In the rows, 128 means zero.
One turn moves every row onto another: examples first, then more rows asked:
ges: 139 131 95 126 154 129 153 117 151 172 103 137 109 107 104 113 95 131 115 109
mopa: 155 116 149 143 90 111 150 115 144 144 151 159 141 144 107 95 124 107 116 133
geg: 174 118 133 124 120 125 181 128 95 126 154 171 128 99 133 111 94 149 124 134
sabo: 162 150 115 130 140 130 184 145 120 153 114 162 108 127 150 144 92 129 82 94
Mig: 162 124 137 135 78 113 160 127 146 147 153 177 143 131 105 97 119 112 126 138
vub: 162 151 133 112 155 123 157 120 120 117 160 150 123 139 129 102 120 149 67 121
Megub: 143 124 92 110 155 116 142 127 166 176 106 147 108 118 124 118 112 131 106 108
viges: 157 152 132 134 134 144 188 136 116 150 107 158 123 141 140 142 99 132 92 92
sobaf: 165 156 146 107 137 131 146 152 104 143 183 170 142 131 96 124 114 129 92 129
kina: 155 118 138 139 122 133 174 130 84 128 150 163 110 109 121 106 82 132 128 134
Vin: 164 152 129 111 149 117 165 129 124 125 157 157 106 141 113 108 104 157 59 122
zegov: 136 126 84 120 164 132 150 135 172 145 109 143 128 114 117 117 106 124 104 112
Kuv: 130 144 132 96 117 111 128 122 142 173 123 162 144 119 105 140 87 91 126 121
Robap: 167 121 125 109 133 143 127 155 148 162 181 167 126 129 81 97 105 133 118 120
bepi: 133 132 91 118 161 122 149 119 170 150 104 147 112 115 129 122 107 123 111 116
bag: 129 128 123 89 119 106 118 144 146 168 129 175 139 119 107 120 95 92 124 136
noga: 123 136 130 104 123 110 117 134 144 162 125 171 145 129 104 136 78 93 123 128
zuzem: 159 143 139 110 135 132 158 157 110 128 186 169 121 143 92 123 112 124 83 132
bere: 164 140 119 123 150 144 188 144 122 136 108 168 143 125 150 136 102 135 91 98
Soli: 158 156 118 135 151 133 191 134 119 142 113 163 129 122 150 140 106 125 94 99
lub: 150 107 127 140 119 133 171 125 83 121 143 175 118 117 126 114 82 120 121 136
damit: 155 121 139 127 83 108 158 135 130 141 158 167 144 138 113 91 128 98 109 135
fime: 161 123 118 140 118 123 184 139 88 124 159 161 106 109 131 101 92 128 112 127
Lir: 131 140 120 107 116 112 125 145 168 150 136 164 138 110 96 135 80 94 116 139
sete: 166 124 136 83 145 132 129 146 171 157 148 173 132 147 116 98 89 118 97 90
Fomid: 151 110 137 128 91 111 151 100 135 143 151 157 145 139 114 103 129 104 122 132
Sozik: 166 130 125 141 122 125 187 134 88 133 155 174 127 102 124 106 97 134 129 130
ribek: 161 142 126 83 161 118 141 132 143 140 136 167 109 131 127 102 66 150 78 103
Sez: 165 130 130 100 129 147 126 151 180 151 142 174 122 152 116 108 81 125 90 96
vuvir: 151 138 121 91 160 133 133 133 141 118 138 165 106 131 139 106 65 141 80 110
zovob: 128 134 121 101 111 113 125 137 166 155 122 179 132 120 109 129 83 95 127 138
sutap: 160 111 130 99 140 139 135 157 145 146 186 167 127 139 88 99 111 112 114 117
gefek: 169 128 146 128 79 107 158 122 153 143 162 163 142 122 106 110 116 119 114 142
sukuv: 132 125 90 120 161 126 145 115 155 163 108 136 114 124 114 115 104 139 117 107
vam: 159 141 124 150 129 145 189 135 121 149 99 164 120 138 130 133 95 124 83 99

Robap moves to -> vub
ribek moves to -> sutap
Now these:
bag moves to -> fime
zegov moves to -> gefek
Soli moves to -> zovob
noga moves to -> kina
vam moves to -> Kuv

One turn moves every row onto another: examples first, then more rows asked:
Rit: 130 104 112 110 129 130 92 129 166 99 158 121 108 141 151 125 130 111 128 98 128
rav: 131 124 173 118 154 110 131 124 121 100 133 135 113 186 141 116 128 131 119 145 140
rore: 137 115 158 124 126 119 146 143 134 106 154 141 108 160 101 131 112 98 107 133 142
sif: 132 106 133 127 140 134 83 102 158 116 153 123 99 153 163 122 113 121 136 101 130
donel: 118 139 157 124 117 138 139 137 153 126 70 117 137 135 137 139 117 135 129 108 137
letab: 118 132 138 138 130 109 147 129 90 121 113 127 164 145 143 104 127 127 126 125 142
dobe: 127 114 105 137 134 120 108 120 174 120 161 117 101 165 152 123 119 125 127 108 136
Boda: 124 130 88 95 124 108 90 126 89 129 119 141 120 137 122 136 129 133 131 125 116
Fopiz: 141 125 156 121 146 101 112 136 162 128 128 123 104 128 179 133 130 156 129 132 135
zunen: 125 163 112 146 132 114 91 130 128 120 156 151 83 156 121 128 102 136 137 124 121
ramir: 118 130 142 95 118 117 134 148 124 131 160 127 137 147 104 159 134 103 106 127 132
Bigif: 125 121 111 110 138 123 119 125 190 108 99 130 142 120 141 125 110 135 130 126 128
geze: 133 122 115 128 133 121 121 103 181 136 107 136 138 127 152 124 90 143 128 130 128
dos: 144 105 159 92 114 120 130 118 103 111 153 146 131 151 143 114 118 116 103 128 128
ridi: 136 156 132 142 142 124 112 126 94 135 86 128 132 131 151 131 142 139 131 131 102
ket: 117 139 99 129 123 113 104 120 114 148 126 139 100 148 82 144 110 118 135 123 125
gume: 150 141 125 109 152 143 101 111 110 104 147 145 128 127 159 137 152 114 131 120 99
Nidir: 122 125 162 120 128 114 125 135 191 134 138 117 98 121 118 130 128 128 128 115 131
bitom: 113 160 135 154 137 130 131 134 127 133 93 115 119 135 90 132 137 121 136 121 108
fila: 120 122 172 86 139 127 102 117 91 124 143 130 140 150 145 153 126 127 123 128 133
bam: 120 145 164 132 153 111 125 131 124 143 145 126 119 180 129 163 122 126 121 146 144
vibu: 135 142 147 121 107 131 138 136 144 139 76 127 143 131 161 137 117 135 118 113 131
bosut: 127 98 147 105 112 119 121 122 145 129 150 118 118 99 149 128 106 153 128 106 139
bibas: 131 143 157 147 148 115 132 154 112 104 99 139 143 137 127 124 138 92 131 129 140
Vaf: 118 155 142 145 165 144 122 87 137 122 146 125 109 165 117 129 136 128 146 121 112
gamak: 112 151 128 113 137 125 72 119 110 95 146 144 95 145 129 116 113 146 147 112 113
fima: 127 130 91 139 135 138 146 127 121 107 173 127 125 130 113 148 123 125 129 117 125
Lovo: 131 130 149 133 105 141 141 139 140 133 83 125 137 121 142 149 98 131 124 108 143
lag: 120 158 100 106 111 114 93 135 127 110 160 149 102 142 117 114 126 129 126 111 105
zazen: 126 132 118 137 111 138 128 131 86 131 111 123 138 101 112 139 115 128 130 111 112
geri: 128 136 162 145 116 127 137 116 107 140 117 141 149 132 111 109 116 88 125 114 132
dalo: 132 112 134 119 139 137 104 108 178 116 100 139 133 108 141 132 88 128 138 122 129
kuzin: 119 146 122 118 156 112 76 118 108 129 99 140 96 159 113 141 131 127 147 132 119

dalo moves to -> geze
gume moves to -> Vaf
Now these:
ket moves to -> Boda
lag moves to -> gamak
geri moves to -> letab
bosut moves to -> Fopiz
dobe moves to -> Rit
zazen moves to -> ridi
rav moves to -> rore
fila moves to -> bam
donel moves to -> Lovo

